In the rows, 128 means zero.
Each path below is one point turned by a fixed rotation once a step. After each direction that follows a path, write how fast that rotation turns it, in deg/step (0 if it stays still).
Each turn is a multiple of 5 degrees from 10 to 175, or 0.
Each row of a path follows its step; steps can be skipped.
Path 1:
step 0: [122 137 126 122 137 130 134 138 124 125 129 131 137 123 139 129 130 133
 131 130 129 127 125 115 127 128 118 141 122 135 128 121 138]
step 1: [125 122 125 137 131 134 129 136 125 132 126 139 123 125 121 126 129 131
 129 136 125 132 136 109 123 125 132 140 132 133 126 119 122]
step 2: [129 137 121 128 116 125 136 130 132 139 134 130 125 129 127 121 119 122
 131 139 117 129 128 127 116 126 127 142 125 132 134 130 126]
step 3: [121 120 131 125 132 125 136 124 130 135 128 118 128 112 120 122 119 131
 125 122 114 132 131 130 130 120 134 138 124 132 135 127 131]
step 4: [124 135 122 128 135 135 142 130 132 139 126 134 141 110 135 131 130 126
 134 128 132 126 125 126 133 125 133 131 124 128 133 135 134]
step 5: [129 125 125 135 135 136 139 122 129 124 124 136 129 110 121 133 123 135
 127 127 133 126 127 121 114 134 125 134 128 128 119 127 119]
step 6: [126 134 132 131 122 129 141 125 141 134 123 128 126 131 131 131 121 138
 128 140 126 126 122 117 111 124 131 121 121 129 132 128 123]
step 7: [132 129 136 116 130 130 137 130 134 131 131 124 128 123 132 123 125 138
 124 116 116 127 133 120 125 126 118 129 116 136 132 117 125]
step 8: [125 122 126 128 131 128 139 137 126 140 136 136 142 131 126 131 132 134
 137 122 127 124 133 115 132 121 136 127 123 138 132 126 127]
step 9: [137 123 117 134 119 135 132 129 122 135 131 137 129 120 122 130 126 127
 130 125 131 135 128 127 123 125 117 136 119 143 124 132 119]
step 10: [119 123 119 128 122 131 133 132 130 130 123 116 137 126 114 130 121 127
 125 135 122 131 118 129 115 121 133 125 121 136 131 127 121]
step 11: [133 133 129 124 130 137 132 127 141 131 124 118 133 116 131 117 142 123
 121 124 122 132 121 126 129 121 129 129 116 133 131 130 123]
[129 127 131 130 126 125 127 122 127 127 130 129 126 131 127 130 124 129
 129 130 128 128 126 130 124 125 128 131 125 131 126 133 129]	100
[128 131 127 129 130 132 128 127 130 125 125 126 128 126 127 124 126 127
 130 126 130 128 132 132 125 128 134 129 127 126 130 132 129]	45
[131 126 127 130 128 123 130 128 123 130 128 125 129 126 131 131 130 132
 131 125 131 129 130 130 129 128 129 129 128 128 130 129 131]	80
Path 2:
step 0: [136 128 121 131 126 130 131 125 118 129 117 117 137 128 131 138 133 133
 142 130 131 133 126 130 129 125 130 130 132 136 127 122 138]
step 1: [134 125 118 123 131 141 118 123 136 127 133 120 127 136 131 136 122 131
 126 122 115 129 130 125 124 134 126 135 129 125 131 124 119]
step 2: [117 128 131 135 124 129 120 113 131 113 131 135 118 131 119 124 129 127
 121 135 128 134 125 132 136 128 132 132 135 126 129 126 132]
step 3: [123 128 126 128 125 130 137 135 115 131 123 129 132 138 129 129 136 127
 139 129 124 127 124 128 141 133 132 127 130 132 125 114 137]
step 4: [134 135 126 130 128 128 120 130 140 143 134 121 134 130 127 128 128 130
 132 118 125 130 131 119 130 132 133 138 135 131 126 120 117]
step 5: [130 125 121 143 132 138 120 115 130 125 121 126 123 121 125 121 128 131
 125 129 134 139 128 128 129 120 127 129 138 130 129 130 136]
step 6: [125 124 120 126 126 139 130 133 120 121 123 124 130 139 138 130 135 133
 118 130 119 126 125 136 127 130 133 125 124 127 125 115 134]
step 7: [129 135 132 128 118 121 128 125 134 127 143 123 130 137 126 134 129 119
 122 128 130 134 129 126 128 141 134 136 138 129 129 120 121]
step 8: [129 120 129 138 130 134 130 129 127 132 123 137 121 131 122 127 131 122
 135 127 130 137 129 113 136 128 124 129 142 132 129 132 137]
step 9: [130 122 130 129 136 134 119 132 129 134 121 134 138 132 135 123 136 140
 122 120 121 126 126 124 128 126 140 127 124 127 121 118 131]
step 10: [136 136 128 135 124 123 122 115 124 128 133 115 137 122 128 127 127 122
 116 121 135 133 127 135 125 138 133 128 133 127 128 122 132]
step 11: [132 129 122 128 123 136 132 133 122 127 121 121 111 135 132 135 128 121
 122 126 125 138 123 120 131 129 120 125 136 127 130 133 136]
[131 130 127 130 130 127 127 132 127 124 124 130 123 127 126 131 133 128
 129 130 131 127 124 128 129 124 128 127 130 128 125 128 130]	125
[127 126 125 126 128 133 131 131 127 126 127 127 128 127 133 127 126 126
 132 126 127 127 129 127 131 129 126 127 127 130 124 130 134]	135
[131 126 127 127 126 130 127 132 130 130 128 128 125 129 127 129 126 134
 128 129 125 126 126 127 128 131 129 121 127 127 130 125 127]	135
[128 129 126 129 127 127 132 124 126 125 130 128 124 128 131 126 129 125
 124 127 125 129 124 131 131 130 130 127 125 125 128 128 125]	85
[134 133 126 126 124 125 130 128 126 126 128 128 132 130 128 127 129 127
 132 126 129 125 128 129 125 131 128 129 130 126 128 125 129]	110
Path 3:
step 0: [141 117 138 129 132 122 120 137 128 130 124 118 118 140 120 120 133 138
 118 134 126 122 132 133 123 124 129 136 125 137 130 128 122]
step 1: [142 122 133 134 115 115 120 136 131 124 123 123 128 136 127 118 126 128
 133 120 123 130 133 121 124 130 121 139 115 128 125 125 138]
step 2: [141 120 135 129 136 134 124 140 129 128 121 123 125 124 137 129 123 119
 130 115 134 133 127 116 119 124 123 128 115 138 129 120 128]
step 3: [138 118 136 121 123 133 130 131 142 128 125 123 126 117 129 132 122 122
 130 124 120 122 125 138 120 122 131 140 130 143 130 117 129]
step 4: [138 113 142 126 125 135 128 139 137 119 127 122 132 123 125 127 129 137
 123 123 133 130 130 142 129 123 120 138 128 125 136 138 133]
step 5: [138 107 129 127 128 125 130 136 123 126 135 123 138 131 136 116 130 133
 125 129 130 129 132 134 117 136 124 138 124 122 126 118 127]
step 6: [143 113 134 125 129 121 123 131 131 134 125 127 124 130 123 127 132 128
 118 125 127 116 132 126 111 135 123 122 115 137 124 133 122]
step 7: [143 128 140 131 121 120 117 131 139 126 119 122 131 127 135 126 118 132
 126 125 118 123 133 119 125 136 129 137 123 134 137 128 126]
step 8: [142 126 129 127 137 133 119 147 131 117 122 118 132 127 129 129 119 126
 121 128 125 137 135 126 127 120 124 135 122 139 125 122 134]
step 9: [129 120 133 120 126 130 140 137 138 124 124 116 127 137 122 119 125 124
 129 118 127 127 130 137 119 124 125 137 120 139 130 113 130]
step 10: [141 113 142 128 122 131 128 136 134 120 116 126 126 122 121 123 128 128
 137 121 139 124 127 134 115 128 127 127 127 119 128 129 132]
step 11: [143 109 135 131 132 124 121 136 120 128 129 131 133 125 132 128 129 135
 128 124 131 120 125 126 119 126 129 145 131 130 138 120 120]
[127 135 134 130 127 131 127 130 130 128 129 128 130 128 128 129 129 124
 129 131 127 129 126 127 127 127 124 127 126 130 127 124 129]	60
[127 131 130 128 122 126 131 127 132 127 126 128 129 129 127 127 129 128
 126 122 127 127 127 128 129 129 126 129 127 126 129 134 130]	125
[127 128 126 132 127 129 126 127 130 129 125 131 129 125 130 135 127 131
 125 124 126 126 129 125 127 128 127 127 130 129 130 124 127]	80
[130 130 125 126 124 134 128 126 125 130 125 130 131 130 129 129 131 132
 130 129 129 129 126 129 129 128 131 126 125 131 129 129 129]	0
[128 124 130 129 127 130 129 126 128 128 129 134 133 128 127 128 130 125
 124 131 128 126 126 131 129 127 128 128 127 124 131 128 125]	55
